In the rows, zero is written as 128.
Rotation paths and how fast each direction turns (degrees a step):
Each turn is a multiple of 5 degrees from 10 to 175, or 0.
Each row of a path follows its step; steps can be skipped.
Path 1:
step 0: | 128 | 158 | 150 | 131 | 123 |  97 | 155 | 176 | 122 | 121 | 177 | 123 | 140 | 141 | 166 | 137 |  64 | 103 | 153 | 114 | 171 | 130 |  94 | 140 |  96 | 121 |  80 | 119 | 146 | 122 | 124 | 104 | 131 |  71 |  45 | 137 | 101 |  83 | 134 | 125 |  75 |  83 | 152 |
step 1: | 145 | 109 | 118 | 112 | 103 | 118 | 202 | 134 | 169 | 106 | 139 | 150 | 213 | 138 | 130 |  76 | 124 | 149 | 167 | 169 | 143 | 139 | 114 | 145 |  93 | 139 |  82 | 180 | 125 | 136 |  91 | 123 | 155 | 130 | 101 | 125 |  96 | 125 | 109 | 139 |  77 | 141 | 187 |
step 2: | 152 | 124 | 115 |  29 | 150 | 135 | 130 | 136 | 161 |  91 | 131 | 108 | 156 | 102 |  81 | 118 | 129 | 120 | 107 | 125 | 126 | 170 |  87 | 124 | 116 | 157 |  90 | 142 | 175 | 128 |  74 |  82 | 134 |  53 | 100 | 103 | 105 | 169 | 143 | 136 | 123 | 129 | 144 |
step 3: | 111 | 150 | 101 | 114 | 115 | 121 | 183 | 181 | 162 | 120 | 164 | 120 | 166 | 154 | 108 | 153 | 113 | 119 | 128 | 130 | 165 |  90 |  20 | 120 | 104 | 135 | 132 |  65 | 147 | 138 | 104 |  85 | 119 | 126 | 126 |  76 | 114 | 157 | 144 | 161 | 121 | 116 | 119 |
step 4: | 127 | 169 |  79 |  94 |  84 | 137 | 200 | 119 | 169 | 114 | 123 | 147 | 139 | 131 | 174 | 171 | 131 | 123 | 101 | 170 | 127 | 123 | 122 | 137 | 124 | 133 | 148 |  97 | 112 | 166 |  60 | 110 | 154 | 142 |  82 | 169 | 122 | 187 | 141 | 150 | 119 | 152 | 175 |
step 5: | 130 | 173 | 143 |  49 | 107 |  84 | 141 | 113 | 176 | 120 | 150 |  97 | 142 |  68 | 123 | 181 | 141 |  88 | 142 | 127 | 140 | 145 |  72 | 108 | 124 | 116 | 157 | 118 | 110 | 143 | 117 | 168 | 180 |  77 |  77 | 156 | 152 | 108 | 129 | 142 | 117 | 119 | 135 |
step 6: | 142 | 198 | 144 | 100 | 108 | 162 | 165 | 176 | 181 | 164 | 159 | 134 | 171 | 153 | 149 | 159 | 126 | 133 | 181 | 174 | 145 | 137 |  59 | 102 | 173 | 119 | 110 | 154 | 145 | 132 |  99 | 160 | 105 | 120 | 134 | 153 | 121 |  92 | 107 | 140 | 106 | 138 |  99 |
step 7: | 142 | 159 | 110 | 103 | 125 | 174 | 193 | 108 | 123 | 136 | 128 | 145 | 129 | 130 | 117 | 154 |  93 | 119 | 136 | 101 | 128 | 165 | 117 |  80 |  97 | 113 | 138 | 184 | 157 | 182 |  80 | 100 | 124 |  95 | 122 | 201 |  91 | 139 | 113 | 146 |  62 | 119 | 108 |
step 8: | 160 | 146 | 115 |  99 | 136 | 103 | 164 | 178 | 174 | 164 | 131 | 104 | 137 | 123 | 148 | 124 | 117 | 139 | 111 |  94 | 168 | 120 | 116 | 134 |  63 | 108 | 123 | 166 | 172 | 148 | 138 | 132 | 171 |  73 | 102 | 133 | 118 | 115 | 108 | 216 | 119 |  69 | 111 |
| 122 | 125 | 130 | 135 | 135 | 114 | 119 | 137 | 118 | 133 | 122 | 123 | 132 | 131 | 123 | 125 | 117 | 118 | 138 | 140 | 107 | 127 | 127 | 134 | 143 | 128 | 143 | 145 | 125 | 121 | 134 | 115 | 139 | 138 | 136 | 140 | 125 | 140 | 142 | 129 | 140 | 110 | 130 |
0
| 132 | 126 | 140 | 113 | 121 | 115 | 123 | 114 | 131 | 123 | 109 | 128 | 127 | 118 | 118 | 134 | 129 | 148 | 125 | 124 | 113 | 114 | 133 | 139 | 114 | 140 | 134 | 141 | 130 | 140 | 131 | 136 | 132 | 113 | 125 | 133 | 121 | 129 | 131 | 142 | 139 | 138 | 127 |
120
| 132 | 115 | 124 | 112 | 129 | 136 | 121 | 107 | 134 | 115 | 117 | 128 | 127 | 116 | 136 | 126 | 144 | 115 | 127 | 118 | 125 | 145 | 133 | 128 | 129 | 105 | 128 | 123 | 135 | 132 | 131 | 110 | 130 | 122 | 137 | 143 | 132 | 129 | 132 | 133 | 127 | 116 | 138 |
130
| 144 | 124 | 131 | 119 | 109 | 143 | 118 | 146 | 132 | 114 | 132 | 126 | 125 | 141 | 138 | 134 | 126 | 126 | 121 | 134 | 134 | 128 | 150 | 133 | 144 | 133 | 125 | 137 | 131 | 137 | 126 | 129 | 119 | 119 | 119 | 132 | 122 | 144 | 127 | 116 | 143 | 123 | 124 |
155
| 137 | 134 | 125 | 126 | 128 | 127 | 133 | 142 | 122 | 131 | 120 | 139 | 134 | 133 | 105 | 103 | 125 | 130 | 118 | 132 | 139 | 142 | 139 | 126 | 112 | 116 | 126 | 148 | 126 | 123 | 132 | 122 | 113 | 116 | 134 | 122 | 118 | 122 | 132 | 134 | 122 | 120 | 129 |
55
Path 2:
step 0: | 100 | 141 | 101 | 111 | 184 |  90 | 154 | 139 | 115 | 103 | 100 | 142 | 122 | 114 | 133 | 120 | 132 | 119 | 111 | 149 | 132 | 175 | 129 | 168 | 101 | 136 | 134 |  74 | 121 | 148 | 141 | 184 | 160 | 107 |  63 |  70 | 123 | 123 |  61 | 161 |  98 |  60 | 142 |
step 1: | 114 | 140 | 106 |  80 | 113 | 145 | 158 |  90 | 159 |  70 | 121 | 105 | 137 | 112 | 164 | 144 |  79 | 114 | 132 | 134 | 121 | 150 | 151 | 184 | 120 | 155 | 152 | 163 | 133 | 161 | 116 | 128 |  91 | 158 |  77 | 174 |  71 | 124 | 193 | 166 | 148 |  85 | 147 |
step 2: | 165 | 137 |  80 | 149 | 107 | 105 | 141 | 107 | 149 | 103 | 126 | 147 | 121 |  91 | 137 |  99 | 193 |  99 |  92 |  68 | 165 | 143 | 148 | 166 | 119 | 117 | 148 | 120 | 164 |  58 | 143 | 143 |  92 | 156 | 110 | 128 | 137 | 130 | 193 |  71 |  89 | 136 | 116 |
step 3: |  99 | 115 | 116 | 113 | 193 |  75 | 187 | 156 | 100 | 148 |  88 | 142 | 159 |  73 | 109 | 116 |  97 | 129 | 143 | 127 | 112 | 162 | 164 | 136 |  92 | 106 | 153 | 112 | 113 |  91 |  88 | 134 | 118 | 148 |  95 |  91 | 118 | 195 |  90 |  88 | 107 | 141 | 140 |
step 4: | 122 |  90 | 133 |  67 | 126 | 151 | 134 | 133 | 139 |  73 | 201 | 105 | 158 |  95 |  86 | 119 |  70 |  63 | 118 | 167 |  80 | 150 | 108 | 150 | 126 | 146 | 161 | 135 | 112 |  93 | 133 | 137 | 127 | 106 |  69 | 150 | 113 | 119 | 141 | 164 | 102 | 135 | 151 |
step 5: | 119 | 138 |  78 | 110 | 132 | 146 | 130 | 131 | 112 |  91 | 128 | 149 | 148 | 138 | 127 | 111 | 184 |  93 | 170 | 123 | 155 | 113 | 102 | 184 | 108 | 145 | 172 |  71 | 166 |  67 | 130 | 128 | 141 | 173 | 101 | 149 | 160 | 115 | 175 | 149 | 179 | 135 |  69 |
step 6: | 152 | 110 | 125 |  91 | 130 |  67 | 111 | 142 | 105 | 134 |  93 |  88 |  82 | 108 |  98 | 140 |  87 | 131 | 148 | 123 | 156 | 167 | 150 | 157 |  97 | 147 | 127 |  99 | 147 | 108 | 152 | 109 |  81 | 162 | 106 | 102 |  87 | 168 |  99 |  59 | 176 | 162 |  81 |
step 7: | 124 | 109 | 149 | 102 | 120 | 127 | 120 |  86 | 141 |  41 | 138 | 118 | 169 | 109 |  99 | 123 | 142 |  77 | 110 | 142 |  98 | 167 | 102 | 143 |  96 | 111 | 136 |  67 | 123 | 145 | 165 | 127 | 163 |  85 | 120 | 121 |  79 | 156 |  77 |  77 | 104 | 116 | 165 |
step 8: | 102 | 142 | 105 | 103 | 163 | 143 | 145 | 108 | 160 |  83 | 143 | 104 | 171 | 133 | 163 | 101 | 173 | 127 | 218 | 151 | 100 | 124 | 149 | 185 | 117 |  87 | 129 | 138 | 199 | 129 | 141 | 168 | 111 | 123 | 109 | 122 | 103 | 143 | 138 | 184 | 159 | 131 | 107 |
| 129 | 140 | 124 | 132 | 123 | 122 | 142 | 131 | 109 | 127 | 114 | 103 | 121 | 138 | 123 | 108 | 139 | 120 | 118 | 113 | 129 | 126 | 130 | 129 | 135 | 136 | 132 | 138 | 119 | 124 | 138 | 133 | 126 | 131 | 139 | 132 | 127 | 129 | 144 | 125 | 145 | 138 | 125 |
100
| 146 | 113 | 127 | 126 | 128 | 117 | 122 | 137 | 122 | 137 | 119 | 116 | 140 | 124 | 121 | 129 | 151 | 140 | 124 | 127 | 135 | 117 | 126 | 125 | 110 | 129 | 118 | 144 | 134 | 130 | 120 | 122 | 125 | 133 | 105 | 123 | 139 | 121 | 123 | 119 | 132 | 121 | 123 |
110
| 142 | 132 | 132 | 115 | 120 | 137 | 135 | 123 | 118 | 143 | 140 | 112 | 132 | 137 | 145 | 121 | 134 | 121 | 142 | 129 | 110 | 130 | 114 | 120 | 128 | 132 | 145 | 123 | 126 | 138 | 129 | 135 | 131 | 137 | 118 | 118 | 125 | 136 | 125 | 138 | 116 | 117 | 135 |
100
| 140 | 133 | 132 | 126 | 122 | 151 | 122 | 121 | 125 | 119 | 133 | 134 | 132 | 123 | 110 | 121 | 139 | 128 | 109 | 110 | 125 | 115 | 125 | 126 | 129 | 137 | 130 | 112 | 136 | 118 | 136 | 127 | 130 | 108 | 132 | 128 | 131 | 124 | 131 | 122 | 111 | 112 | 125 |
140
| 123 | 128 | 110 | 120 | 136 | 130 | 119 | 122 | 125 | 133 | 132 | 133 | 128 | 129 | 148 | 117 | 129 | 124 | 121 | 127 | 139 | 117 | 133 | 121 | 143 | 133 | 128 | 124 | 144 | 119 | 117 | 133 | 118 | 122 | 130 |  94 | 136 | 132 | 121 | 125 | 142 | 135 | 127 |
120
| 131 | 120 | 119 | 118 | 126 | 129 | 129 | 122 | 155 | 125 | 133 | 122 | 146 | 116 | 124 | 132 | 133 | 127 | 123 | 139 | 125 | 108 | 121 | 143 | 134 | 133 | 134 | 136 | 110 | 137 | 131 | 130 | 141 | 123 | 139 | 121 | 124 | 129 | 141 | 134 | 145 | 124 | 137 |
110
